The table, row by row:
array([ 28.,  15.,  23.,  35.,   9.,  11.,  25., -20., -22.,  -3.,  29., -20.,  16.,  25.,  13., -38.])
array([  6., -26., -31., -26.,  -8., -17., -41.,  -8.,   3.,  32.,  -5., -27.,   7., -11.,  16.,  -1.])
array([ 51.,  18.,   2.,  31., -17., -10.,   3., -29., -10.,  -5.,   9.,   7.,  34.,  44., -10.,   8.])
array([-44.,  20., -32., -18.,  28.,  19.,   1.,   2.,  13.,  38., -33.,  -5., -13., -27., -16.,  31.])
array([-34.,  16., -20., -13.,  18.,  16.,   7.,   1.,   5.,  37., -30.,  -3.,  -8., -22., -14.,  23.])
array([ 16.,  13.,  25.,  26.,  14.,  10.,  32., -21., -16., -13.,  28., -15.,  16.,  28.,  18., -31.])
array([-11.,  23.,  31.,  29.,  -4.,  14.,  43.,   5.,   3., -34.,  -1.,  29.,  -7.,   5., -19.,   3.])
array([ 20.,  16.,  29.,  26.,   7.,  19.,  24.,  -6., -17.,  -8.,  28., -18.,  13.,  26.,  18., -30.])
array([-25.,   9.,   8.,   6., -14.,   7.,  19.,  17.,  17., -29., -22.,  45., -20., -10., -33.,  32.])
array([  4., -23., -40., -32.,  -2., -16., -44.,  -4.,   8.,  35.,  -7., -17.,   9., -18.,  11.,   5.])
array([-30., -14.,   7., -18.,   4.,  -3., -37.,  11.,  -2.,  -7., -16., -25., -69., -36.,  12., -19.])
array([ 51.,  13.,  13.,  31., -18., -14.,  -7., -27., -14.,  -4.,  -5.,  -4.,  11.,  50., -10.,  -6.])
array([-31.,  -1.,  -3., -11., -16.,  -4.,   5.,  23.,  33., -16., -41.,  48., -31., -30., -31.,  46.])
array([ 19.,   1.,  11.,  19.,  -9.,  -6., -24., -18., -17.,  -6., -18., -27., -43.,  14.,  11., -12.])
array([-31.,  17., -17., -16.,  23.,  13.,   8.,  -4.,   9.,  34., -25.,  -2.,  -4., -17., -16.,  20.])
array([-38., -13.,  -2., -22.,   9.,   5.,  -5.,  18.,  13.,  -2.,  -3.,  -3., -26., -39.,   9.,  -6.])
array([-22.,   4., -12., -11.,  -8.,  -5.,  -2.,  20.,  17., -19., -32.,  42., -20., -22., -26.,  46.])
array([ -9.,  -7.,   9.,   2.,  -2.,  -2., -28.,  -5.,  -7.,  -5., -13., -21., -51., -15.,   6., -21.])
array([-13.,  -8.,  14.,   4.,  -4.,   1., -33.,  -5., -16., -13., -23., -42., -70., -13.,   4., -25.])
array([ 19., -19., -14., -17.,   2.,  -8., -35., -10.,  -9.,  32.,  12., -34.,  18.,  -3.,  25., -19.])
array([ 19.,  20.,  24.,  30.,   8.,  12.,  19., -12., -20.,  -5.,  31., -15.,  12.,  23.,  15., -33.])
array([-31.,  12.,  12.,   4., -12.,   4.,  19.,  22.,  18., -32., -22.,  50., -23.,  -9., -28.,  30.])
array([-37., -14.,  -3., -15.,   5.,   9., -11.,  20.,   2.,  -1.,  -4., -10., -34., -40.,   1.,  -3.])
array([-53., -18.,   1., -26.,  16.,  12.,  -8.,  26.,   5.,   8., -12., -17., -47., -53.,   6., -10.])
array([  9.,  27.,  39.,  43.,   5.,  17.,  51.,  -9., -11., -26.,  27.,   5.,   4.,  22.,   4., -31.])
array([ 13.,  15., -18.,  -9.,  -1.,   3.,  27.,   6.,   8.,   7.,  18.,  33.,  59.,   5., -11.,  15.])
array([ 13.,   7., -15.,   1.,  -2.,   5.,  34.,   9.,  16.,   7.,  20.,  30.,  63.,  15., -10.,  26.])
array([ -9.,  26.,  35.,  29.,  -4.,  12.,  44.,   2.,   0., -37.,   5.,  30., -15.,  13., -22.,   3.])
array([  5., -30., -41., -36., -14., -25., -54.,   1.,   0.,  35., -13., -33.,  12., -22.,  10.,  10.])
array([28., 16., -8.,  9., -5.,  0., 39.,  0., 10., 11., 30., 34., 75., 24., -8., 24.])
array([-36.,  23., -20., -20.,  22.,  18.,   7.,  -1.,  14.,  46., -35.,  -3., -10., -28., -16.,  30.])
array([ 32.,  13., -14.,  12.,   1.,  -3.,  26., -11.,   3.,   5.,  20.,  30.,  68.,  37., -10.,  19.])
array([ 22., -14.,  -1.,   3.,   9.,   3., -11., -19., -17.,  26.,  20., -42.,  16.,  14.,  30., -35.])
array([-57., -15., -16., -36.,  20.,   5.,   1.,  32.,  15.,   0.,  -1.,  -3., -24., -51.,   9.,   2.])
array([ -6.,   5., -18., -16.,   6.,   3.,  37.,  16.,  10.,  11.,  27.,  30.,  60.,   3., -13.,  25.])
array([-30.,  20., -22., -14.,  17.,  19.,  -2.,   3.,   6.,  39., -27.,  -6.,  -4., -23., -16.,  33.])
array([-16.,   0., -17., -18.,  13.,   6.,  30.,  20.,  13.,  17.,  20.,  28.,  46., -22., -10.,  22.])
array([-20.,  -4.,  -6., -18.,  -9.,  -9.,  -5.,   9.,  17.,   1., -21.,  24., -10., -16., -18.,  30.])
array([ -2., -13.,  15.,  10.,  -3.,  -8., -34.,  -9., -12., -12., -21., -30., -55.,   0.,   9., -27.])
array([ 25.,   1.,  13.,  21., -22., -10., -39., -31., -21., -14., -30., -32., -51.,  27.,   9., -29.])
array([-41.,  19., -24., -21.,  23.,  22.,   7.,   0.,  19.,  44., -35.,   0., -12., -28., -13.,  26.])
array([  5.,  16., -17.,   5.,  12.,   2.,  38.,   8.,  11.,  14.,  25.,  33.,  64.,   5.,  -7.,  22.])
array([ 25., -18., -27., -17.,  12., -11., -32., -16., -17.,  39.,  22., -51.,  25.,  15.,  40., -32.])
array([-40.,  18., -20., -17.,  30.,  21.,   3.,   2.,  12.,  46., -32.,  -7.,  -4., -27., -16.,  30.])
array([-27.,  14.,  13.,   5., -10.,   0.,  23.,  18.,  17., -29., -27.,  49., -22.,  -8., -30.,  27.])
array([  5.,  32.,  49.,  49.,   6.,  24.,  50.,  -6., -18., -33.,  26.,  10.,   8.,  29.,   3., -30.])
array([ 10.,  24.,  41.,  40.,   8.,  18.,  43., -10., -15., -14.,  31.,  -5.,   7.,  24.,   9., -37.])
array([-20., -15.,   7.,  -7.,  -4.,  -1., -34.,   5., -10., -17., -25., -31., -73., -23.,   7., -28.])
array([-43., -18.,   9., -18.,  12.,   4., -21.,  20.,   2.,  -6., -16., -27., -61., -56.,   9., -23.])
array([  4.,   7., -16., -16.,   5.,  10.,  36.,  20.,  15.,  16.,  28.,  36.,  69.,  -2.,  -5.,  29.])
array([ 43.,  19.,  10.,  28., -18., -13.,   1., -29., -13.,  -9.,   4.,   2.,  22.,  49.,  -4.,   0.])
array([-53., -13., -10., -30.,  24.,  11.,  19.,  36.,  22.,  14.,  11.,  16.,   6., -51.,   1.,  11.])
array([ 50.,  23.,   4.,  33., -17., -11.,   2., -31., -10.,  -4.,   2.,   6.,  20.,  56.,  -2.,  -1.])
array([-42.,  20., -21., -13.,  23.,  23.,   8.,   1.,   9.,  39., -33.,  -7.,  -5., -23., -14.,  25.])
array([ 14.,  13., -16.,   2.,   8.,   3.,  41.,   8.,   8.,  20.,  24.,  43.,  74.,   8.,  -8.,  27.])
Each row is a point on one line or plane from a hidden set. They get numbers from 0 up, as they first appear below.
Further rows, each followed by the number of its line or plane:
array([-21.,  -7., -21., -23., -19.,  -6., -16.,  15.,  22.,  -1., -26.,  20., -15., -20., -11.,  36.]) 0
array([-36., -12., -12., -33.,  17.,   8.,  27.,  26.,  23.,  11.,  21.,  23.,  34., -38.,  -8.,  21.]) 1
array([ -6., -18., -32., -35.,  -8., -12., -36.,   4.,  17.,  24., -19.,   1.,  -5., -17.,   5.,  21.]) 0
array([ 30.,   8.,  14.,  31., -14.,  -4., -15., -24., -12., -16.,  -6.,  -2.,  -9.,  38.,  -5., -10.]) 1
array([-47.,  25., -24., -15.,  32.,  25.,   8.,   2.,  11.,  44., -36., -12.,  -9., -25., -21.,  40.]) 2
array([-45.,  22., -31., -19.,  25.,  20.,   8.,   7.,  13.,  48., -33.,  -1.,  -7., -26., -20.,  35.]) 2
array([-12.,   5., -19., -13.,   9.,   9.,  37.,  17.,  15.,  18.,  27.,  33.,  62., -11.,  -8.,  24.]) 1
array([ 11.,   0.,  17.,  24., -18., -13., -46., -23., -19., -21., -29., -38., -69.,  14.,   8., -30.]) 1
array([ 34.,  22.,  -9.,  25., -11.,  -4.,  24., -13.,   0.,   6.,  18.,  27.,  73.,  49.,  -8.,  22.]) 1
array([-48.,  21., -22., -22.,  18.,  25.,   8.,   3.,  13.,  42., -37.,   0., -11., -32., -17.,  30.]) 2
array([-41., -13., -12., -26.,  21.,  16.,  28.,  35.,  24.,  15.,  21.,  30.,  32., -37.,   1.,  14.]) 1
array([-45., -19.,   1., -25.,  18.,   5., -16.,  20.,   5.,   4.,  -7., -16., -46., -41.,   5., -12.]) 1
array([-27.,  11., -13.,  -8.,  19.,  13.,   6.,  -1.,   8.,  35., -26.,   2.,  -4., -20., -15.,  25.]) 2
array([-47.,  17., -26., -24.,  40.,  21.,  15.,  -4.,   8.,  55., -43.,  -8., -11., -29., -19.,  36.]) 2
array([ 14., -16., -24., -23.,   5., -14., -35.,  -5., -10.,  31.,  12., -34.,  13.,  -4.,  26.,  -8.]) 0
array([-39.,  16., -18., -12.,  25.,  17.,   7.,  -1.,  11.,  38., -25.,  -4.,  -7., -23., -11.,  22.]) 2
array([-33.,   2., -20., -30.,  15.,  15.,  39.,  30.,  18.,  21.,  24.,  34.,  52., -34.,  -5.,  20.]) 1
array([-10.,   2., -13.,  -9.,  11.,   3.,  34.,  19.,  21.,  11.,  18.,  31.,  49.,  -9.,  -6.,  25.]) 1
array([-34.,  17., -14., -18.,  27.,  23.,   1.,  -1.,   8.,  34., -32.,   1.,  -5., -21., -21.,  25.]) 2
array([-18., -12., -27., -29., -12., -10., -28.,  16.,  26.,   5., -26.,  11., -11., -27., -12.,  33.]) 0
array([ -2.,  -8.,  11.,   5.,  -5.,  -1., -35., -12., -11., -12., -24., -28., -51.,   4.,   5., -19.]) 1
array([-38.,  14., -16., -15.,  24.,  23.,   0.,  -5.,  11.,  40., -28.,  -6.,  -9., -26., -16.,  28.]) 2
array([-17.,   6., -16., -14.,  13.,   4.,  40.,  21.,  19.,  22.,  27.,  27.,  64., -11.,  -5.,  26.]) 1
array([ 30., -14., -15., -10.,   8., -10., -32., -18., -22.,  37.,  21., -51.,  29.,  12.,  34., -36.]) 0
array([ 51.,  16.,   6.,  23.,  -6.,  -7.,   3., -28.,  -2.,  -1.,   2.,   6.,  32.,  49.,  -7.,   3.]) 1
array([-34.,  18., -17., -15.,  18.,  16.,   3.,   1.,   5.,  39., -31.,   1.,  -5., -21., -14.,  25.]) 2
array([-19.,   3.,   0., -12., -11.,   4.,   5.,  13.,  23., -17., -22.,  36., -20., -12., -23.,  26.]) 0
array([-53., -16.,  -6., -37.,  20.,  16.,   7.,  31.,  22.,  12.,   6.,  11., -23., -53.,   5.,  -1.]) 1
array([-15.,   1., -17., -23.,  16.,  13.,  37.,  22.,  18.,  17.,  26.,  36.,  58., -21., -12.,  27.]) 1
array([-12.,  31.,  40.,  26.,   2.,  16.,  46.,   8.,   8., -43.,   8.,  35., -10.,   8., -18.,   3.]) 0
array([-39.,  14., -16., -14.,  24.,  14.,   5.,  -2.,   8.,  37., -28.,   5.,  -9., -23., -15.,  23.]) 2
array([-16., -25., -41., -52., -13., -17., -49.,  12.,  17.,  29., -28.,  -2.,  -2., -31.,  -2.,  36.]) 0
array([-13., -28., -41., -49., -16., -19., -43.,  16.,  22.,  28., -39.,   8.,  -8., -30.,  -5.,  43.]) 0
array([-33.,  15., -15., -10.,  20.,  14.,   8.,  -2.,  11.,  30., -20.,   3.,  -4., -26., -15.,  22.]) 2
array([ 30.,   6.,  19.,  19.,  16.,  10.,   8., -25., -31.,  18.,  37., -44.,  26.,  30.,  32., -55.]) 0
array([-24., -21., -39., -36., -14., -13., -33.,  27.,  25.,  12., -37.,  15., -19., -24., -17.,  43.]) 0
array([ 18.,  24.,  38.,  42.,  12.,  20.,  52., -19., -23., -17.,  31., -15.,  13.,  20.,  14., -42.]) 0
array([ 49.,  11.,  15.,  38., -20., -11., -15., -38., -18., -15., -10., -13.,  -5.,  51.,  -5., -17.]) 1
array([-47., -15., -17., -32.,  27.,  12.,  22.,  38.,  18.,  14.,  13.,  13.,   4., -56.,  -5.,  14.]) 1
array([ 48.,  19.,  -1.,  27., -19.,  -8.,  15., -26.,  -6.,   0.,   7.,  19.,  42.,  53., -13.,  13.]) 1
array([ 11.,  22.,  34.,  32.,  12.,  15.,  35., -11., -20.,  -7.,  22., -13.,   6.,  24.,  12., -28.]) 0
array([ 27.,  -7., -13., -12.,   9.,  -4., -20., -13., -22.,  29.,  24., -41.,  19.,   7.,  29., -35.]) 0
array([-14., -15., -35., -32.,  -8., -10., -25.,  12.,  15.,  14., -22.,   9., -11., -21., -10.,  29.]) 0
array([-45.,  20., -25., -25.,  28.,  25.,  10.,   1.,   4.,  46., -32.,  -1., -14., -24., -19.,  32.]) 2
array([-54., -15.,  -1., -24.,  18.,  12.,  -9.,  29.,   6.,   4.,  -5., -10., -35., -46.,   6.,  -5.]) 1
array([-40.,  22., -25., -10.,  23.,  23.,   7.,   4.,  13.,  41., -30.,  -2., -11., -25., -21.,  27.]) 2
array([-36.,  -8., -15., -28.,  18.,  10.,  28.,  33.,  19.,  11.,  20.,  23.,  30., -34.,  -1.,  17.]) 1
